50 stands for zero in the data rows.
Some points, each followed by its number:
57 62 69 56 65 68 69 65 56 53 67 58 54 57 52 60 54 55 54 54 66 52 57 61 55 68 59 63 53 60 61 98 0
57 71 84 66 55 85 76 56 80 56 56 66 68 60 61 53 62 56 58 83 54 54 71 62 77 68 57 55 57 72 61 79 1
74 54 52 75 54 54 61 58 59 75 58 69 61 73 67 67 84 66 60 57 58 67 61 64 58 52 85 58 67 55 58 58 2
59 56 63 74 56 55 70 61 65 75 56 58 71 60 74 56 61 67 60 60 57 74 53 57 55 61 66 51 57 61 56 59 3
67 52 68 77 57 59 52 57 63 67 55 69 68 86 70 55 69 73 57 66 58 70 66 60 67 55 80 63 99 56 62 52 4
59 56 56 61 58 61 62 59 64 57 57 56 62 62 71 60 66 65 61 67 64 59 54 58 68 60 56 59 71 54 53 77 5
54 60 73 53 60 64 63 69 54 54 69 60 55 61 82 65 57 54 61 60 58 66 75 68 52 75 54 60 64 72 66 60 6
63 63 64 59 62 68 54 57 57 52 59 57 54 60 72 63 59 57 61 57 77 62 62 79 54 66 77 63 56 55 60 68 7
57 65 59 56 67 61 59 58 56 57 57 58 54 53 68 54 57 62 60 56 53 67 69 58 56 58 82 61 61 60 63 60 8
75 59 53 55 67 53 57 57 57 58 59 57 57 56 94 64 66 78 53 60 63 68 63 60 55 61 99 55 59 51 64 57 9
58 61 54 67 54 56 56 65 59 57 59 56 59 64 68 56 56 54 78 55 54 56 56 55 58 61 65 64 53 64 63 57 10
57 58 58 61 61 57 60 63 57 63 59 58 55 52 57 53 57 55 86 58 62 58 57 60 55 67 59 67 56 55 56 69 11
67 60 55 59 53 63 52 80 55 53 60 52 52 60 58 63 58 58 59 52 54 67 72 58 58 61 73 89 55 57 73 52 12
66 58 66 56 74 73 68 80 58 59 67 56 53 58 56 63 57 56 64 55 65 57 65 59 63 59 66 68 65 67 62 65 13
62 52 62 68 62 54 58 55 72 99 52 75 99 67 55 58 74 91 55 76 58 67 72 71 65 53 58 54 58 69 52 79 14
60 56 60 59 80 67 55 58 52 56 61 58 56 57 64 59 56 56 53 51 56 61 58 97 56 61 66 73 55 54 70 57 15
52 64 65 53 78 79 62 68 54 51 67 53 55 56 62 73 54 55 56 53 55 52 64 73 56 98 57 61 58 63 79 62 16
55 54 54 53 62 73 56 58 54 60 61 53 54 52 56 68 58 59 63 54 55 60 67 73 56 62 55 66 57 58 73 54 17
63 55 61 63 57 63 66 53 67 57 61 75 61 57 60 78 66 58 67 63 61 60 60 53 59 57 64 57 54 58 56 55 18
59 56 58 64 54 52 62 53 80 87 52 98 65 78 54 72 75 74 53 99 67 58 54 58 90 55 58 52 79 94 56 73 19
57 62 53 53 55 66 66 64 56 55 58 59 53 54 63 59 57 60 66 54 66 80 63 66 54 57 57 62 55 55 65 55 20
52 66 63 54 65 67 57 66 58 55 61 54 60 61 57 67 55 53 61 57 64 55 57 68 55 66 57 65 65 58 68 70 21
55 69 62 58 60 67 58 65 58 56 75 57 55 52 54 81 55 53 65 57 57 78 62 59 55 61 54 66 53 55 68 60 22
69 67 56 56 59 62 58 73 57 56 61 58 55 61 59 54 60 62 66 56 62 62 56 53 69 65 55 63 60 57 63 58 23
62 54 65 78 56 55 68 55 71 71 53 63 65 58 91 68 67 67 58 79 58 65 54 54 66 54 56 60 56 57 55 54 24
53 64 79 61 60 71 55 72 57 60 75 55 67 54 55 54 53 57 54 61 62 62 57 86 61 69 53 69 61 57 61 57 25
67 59 51 54 62 62 67 61 59 57 57 56 52 56 65 63 57 55 74 62 65 60 71 55 56 58 55 58 55 59 69 56 26
57 53 60 67 72 56 55 53 66 64 58 63 65 68 54 74 80 66 58 60 68 68 51 56 55 53 61 54 63 60 55 57 27
70 57 57 77 58 57 64 56 61 65 54 73 65 76 52 55 62 75 56 60 72 57 69 55 63 54 61 59 68 60 53 54 28
60 67 58 58 70 61 59 65 54 67 63 56 61 73 70 57 58 58 60 56 54 58 60 56 67 58 64 67 53 75 71 56 29
61 60 56 57 57 58 61 56 58 52 60 65 53 54 76 60 68 62 71 56 65 63 61 60 61 55 67 58 62 52 62 56 30
58 58 55 58 59 58 62 57 59 55 55 58 55 71 63 60 64 57 99 56 65 55 58 63 67 59 57 56 57 57 61 56 31
53 62 55 53 61 62 64 75 56 52 62 56 53 54 66 67 56 56 58 61 72 67 62 58 62 57 61 68 58 56 61 56 32
79 58 65 60 60 55 64 56 64 64 55 72 76 61 56 56 79 69 59 62 61 55 56 57 75 54 61 58 79 60 52 52 33
66 58 55 54 64 66 57 58 58 55 60 58 62 75 61 64 58 55 65 57 55 55 61 61 56 63 68 62 55 61 62 55 34
67 58 58 63 56 56 63 54 78 60 52 69 73 57 66 57 75 63 56 79 62 58 55 56 62 55 56 54 71 89 52 57 35
60 55 56 58 57 57 53 54 63 64 59 60 57 58 58 63 71 65 52 62 54 57 54 59 59 55 59 57 60 70 56 69 36
65 61 68 63 58 64 64 58 67 59 57 60 58 55 59 64 61 66 58 59 53 59 63 55 67 61 56 61 59 66 59 60 37
75 54 65 99 62 54 61 53 88 88 58 80 81 72 61 57 72 72 55 77 54 64 54 53 74 55 61 52 78 69 54 68 38
61 77 71 60 71 76 54 68 60 56 64 56 59 59 57 64 58 54 54 68 56 54 56 80 56 63 56 61 59 67 71 66 39
61 58 58 55 61 56 57 54 58 56 61 60 61 57 57 62 53 72 72 57 59 58 67 55 57 60 68 58 61 61 53 60 40
70 54 65 62 55 53 63 53 70 74 54 96 63 73 66 63 73 80 59 70 55 65 54 57 63 56 79 53 58 61 55 55 41
58 62 54 58 66 62 56 67 54 56 67 56 55 55 71 56 56 54 57 53 63 62 67 59 52 56 60 71 54 55 74 60 42
65 58 53 61 58 58 56 57 55 56 59 60 62 69 55 58 63 52 61 58 60 56 57 58 52 58 55 66 60 59 60 58 43
56 72 57 51 54 61 55 73 53 57 70 54 56 55 69 61 58 58 63 55 53 58 66 62 54 59 62 58 54 57 59 57 44
59 65 57 57 60 64 57 56 58 59 59 62 60 62 57 54 60 59 58 57 66 58 58 63 68 56 68 59 61 65 57 55 45
72 67 56 58 57 64 63 57 58 54 63 61 58 56 59 55 62 58 78 58 72 58 60 61 56 57 57 61 59 56 65 57 46
58 59 58 65 56 61 64 63 57 54 63 58 56 63 65 52 59 63 67 56 57 61 77 59 57 71 65 57 57 58 62 61 47
63 55 55 62 56 55 55 56 53 63 60 60 56 72 54 54 67 71 73 60 69 68 58 62 62 55 61 62 60 56 61 60 48
70 55 55 68 53 54 73 54 75 81 55 76 72 57 54 61 73 74 66 80 53 60 65 54 66 58 63 54 68 56 51 65 49
55 61 64 59 73 69 56 67 55 53 68 56 57 54 57 72 52 53 53 61 61 57 54 63 54 78 52 61 53 58 67 61 50
53 68 79 57 68 74 57 61 55 54 72 57 58 54 55 57 54 55 60 57 57 58 55 72 61 69 57 64 56 63 63 62 51
63 58 57 62 57 57 99 53 82 74 58 67 68 61 58 56 65 73 56 69 60 67 52 52 65 61 55 54 75 99 52 61 52
64 66 55 54 67 62 60 60 55 56 68 55 55 69 62 56 62 54 65 54 53 57 58 71 55 62 69 63 68 55 69 57 53
68 58 56 69 52 56 63 54 68 61 58 63 62 68 65 67 69 70 51 67 66 62 57 54 69 56 64 54 63 58 57 65 54
57 71 76 55 96 81 62 71 54 55 91 54 56 52 57 62 52 55 68 64 52 60 61 74 54 85 55 68 63 66 99 70 55
New points follow, each followed by the numbers of its two nearest points above, looking only along the 5 directions in which the numbered points spread most, nearest first.
58 68 53 54 68 72 52 63 56 59 65 57 55 71 57 71 55 54 64 55 57 58 60 58 62 57 55 62 54 54 62 60 17 23
66 71 80 84 55 62 83 52 79 70 51 75 79 57 60 53 70 71 66 78 55 51 61 56 95 60 52 58 74 59 54 52 35 52
65 58 61 79 57 59 58 57 64 61 56 62 74 59 55 58 69 63 59 58 54 54 58 65 59 57 65 72 65 59 62 55 27 36
64 67 54 55 61 60 56 61 58 58 57 54 56 68 62 56 54 56 52 56 52 60 69 52 60 68 63 63 52 53 66 62 47 34
56 60 61 66 63 53 75 52 77 66 52 66 72 66 52 59 62 58 66 75 63 60 58 54 72 60 54 51 59 67 58 62 35 36
66 59 58 61 52 61 56 57 57 54 61 66 63 65 60 55 60 58 70 63 62 56 53 61 59 58 60 59 77 73 62 58 45 23
61 58 61 62 66 53 59 64 59 73 55 64 82 59 58 56 63 63 54 63 63 65 56 59 65 55 60 62 59 55 54 67 27 36
55 63 64 62 66 67 63 69 60 62 55 63 62 76 69 61 56 60 62 66 64 61 65 64 64 59 62 56 59 58 68 59 29 45
68 60 63 57 64 58 59 63 55 57 57 57 58 54 55 56 69 63 58 60 57 57 67 58 63 57 56 59 63 60 63 54 45 34
61 68 53 55 68 61 57 56 55 59 57 57 54 58 61 59 62 54 57 55 63 59 66 52 65 66 62 66 54 57 62 62 47 32
53 65 70 65 87 73 66 59 56 57 63 55 58 55 54 77 57 57 60 55 59 53 58 61 56 69 53 68 58 56 72 57 51 50
61 60 66 66 55 60 54 61 61 58 59 56 55 58 80 70 68 60 72 59 55 56 56 62 58 53 60 74 62 68 57 54 47 30
56 56 53 54 69 61 57 73 58 57 66 56 57 65 62 52 55 65 71 58 53 60 57 54 55 64 58 61 63 77 61 54 23 29
61 55 60 95 57 57 54 61 60 77 56 75 60 72 66 54 74 85 54 63 75 63 58 59 77 54 65 62 60 65 54 69 41 33
58 65 57 56 53 60 61 54 67 65 59 63 58 62 56 60 63 55 55 56 60 62 63 58 61 60 51 63 66 74 58 58 37 5
58 55 62 61 59 54 71 51 86 70 52 61 72 67 52 56 78 75 55 79 77 72 56 55 62 57 62 51 75 69 52 67 49 35
55 62 63 62 54 61 57 74 58 64 64 58 69 55 70 88 60 59 57 61 66 72 60 61 60 57 63 65 63 65 67 58 47 8
57 68 63 53 58 58 69 56 55 56 65 56 59 53 76 60 56 54 65 55 59 54 58 55 63 62 61 56 57 58 73 67 32 47
58 55 57 77 53 54 59 56 98 62 56 79 68 62 55 58 69 75 54 86 86 71 53 64 68 57 57 60 73 60 56 60 49 35
65 60 53 63 79 69 61 64 60 58 55 61 55 59 55 58 59 58 69 53 54 59 50 55 60 57 59 67 57 55 79 58 34 23
57 66 70 54 61 60 68 65 57 52 83 53 54 56 56 58 56 56 58 56 55 63 57 65 55 76 60 74 53 54 71 74 50 51
66 61 60 58 59 57 55 61 58 63 60 63 62 72 63 55 66 62 58 59 54 59 62 69 57 58 55 57 62 56 66 55 45 34
68 57 54 85 63 52 53 57 59 61 60 61 57 64 65 63 61 60 54 56 65 70 62 64 61 52 77 65 54 61 55 61 27 2
65 65 60 55 57 57 58 60 58 69 65 60 56 54 63 54 58 55 58 54 58 59 59 53 56 64 63 61 53 60 57 58 47 40
59 61 55 61 55 58 69 54 67 66 57 61 60 66 71 58 61 64 64 61 67 57 58 61 60 56 54 52 58 62 58 55 18 5
62 62 55 60 60 62 55 60 55 57 59 64 52 63 82 52 55 60 59 55 52 56 53 58 53 61 52 65 58 54 60 63 47 32
56 55 57 58 61 55 67 57 74 60 67 66 65 55 84 55 62 61 56 60 63 79 55 75 68 58 56 54 54 75 56 76 3 37
59 61 60 57 62 62 57 57 58 75 58 59 60 59 57 56 63 64 62 57 61 71 70 57 57 56 64 62 59 60 61 53 40 45
63 62 55 57 61 62 59 62 55 56 66 61 54 65 55 63 57 56 62 56 76 69 57 58 56 64 60 55 58 61 67 54 23 34
58 52 58 65 52 55 68 54 72 65 54 71 77 67 55 66 68 61 56 73 95 57 54 62 62 57 56 52 65 61 53 60 49 54
59 65 54 58 58 62 57 74 55 58 64 62 58 62 56 64 64 65 61 53 55 63 75 55 58 60 58 75 61 53 62 55 34 43
99 52 60 66 52 57 63 57 73 69 55 68 78 60 58 73 69 61 54 61 78 69 52 66 65 52 58 59 59 55 54 56 27 54
57 55 57 69 57 59 63 70 54 56 64 59 57 57 65 74 55 62 56 59 57 68 90 57 53 64 66 62 61 58 64 60 8 47
66 56 57 58 62 59 57 64 60 56 58 58 54 57 55 56 58 59 58 56 52 60 70 56 55 61 56 56 58 77 67 59 23 45
55 72 61 62 60 63 59 62 57 56 76 54 54 55 56 55 55 57 56 66 64 51 54 62 60 71 54 59 57 52 56 55 21 22
61 65 59 58 59 57 66 54 54 62 58 56 60 67 56 68 61 58 57 56 54 66 57 57 60 62 56 59 53 58 61 54 40 45
88 58 70 79 54 58 62 51 58 74 53 67 68 71 61 53 78 70 62 61 56 56 56 60 65 55 66 59 55 57 56 52 28 27
59 67 54 54 58 56 60 58 56 56 56 61 57 57 60 56 63 61 78 60 53 52 58 60 58 62 62 58 69 65 62 57 23 46
59 53 65 56 62 54 62 66 65 62 58 66 61 65 52 59 62 60 58 70 63 57 61 55 62 61 66 53 61 51 54 62 36 5
60 65 61 58 61 60 63 63 56 70 64 63 62 56 54 56 60 57 57 59 56 73 60 64 58 66 65 58 62 78 62 54 37 29
65 51 56 78 56 55 60 59 69 72 54 69 61 70 61 58 65 90 52 70 95 86 60 58 58 52 74 73 57 83 54 60 41 54
72 58 66 55 67 60 54 56 56 56 60 56 58 57 70 52 59 56 61 54 56 59 72 58 61 65 79 58 66 75 57 60 29 8
69 54 78 66 60 54 65 55 73 73 55 71 91 68 53 70 75 61 61 67 70 62 69 57 66 54 55 59 66 65 55 72 49 27
52 78 74 53 79 78 62 69 55 54 82 55 55 54 61 67 54 56 52 55 59 55 69 99 54 71 63 58 51 55 78 68 16 55
64 63 56 62 55 67 65 57 57 62 62 63 59 51 57 60 59 58 61 54 62 63 69 63 57 57 55 65 73 60 62 56 45 23
65 58 52 55 59 63 67 60 57 55 69 57 62 58 62 59 56 58 56 57 63 56 61 60 57 60 54 62 62 67 60 55 23 47
62 54 59 77 56 54 52 57 74 87 54 73 74 60 59 80 81 68 65 63 70 63 54 58 80 54 59 63 63 61 51 62 49 27
60 59 53 55 54 55 62 54 54 80 62 59 59 56 62 57 56 60 57 55 63 62 60 54 56 57 62 59 59 59 61 62 40 18
60 61 58 60 54 66 53 66 53 58 67 56 56 54 54 82 58 57 58 60 78 56 90 99 56 61 62 83 54 56 73 57 15 17
60 59 70 66 54 52 64 54 77 67 53 69 62 84 53 57 71 75 61 65 58 58 54 53 79 54 60 55 74 56 54 57 33 28
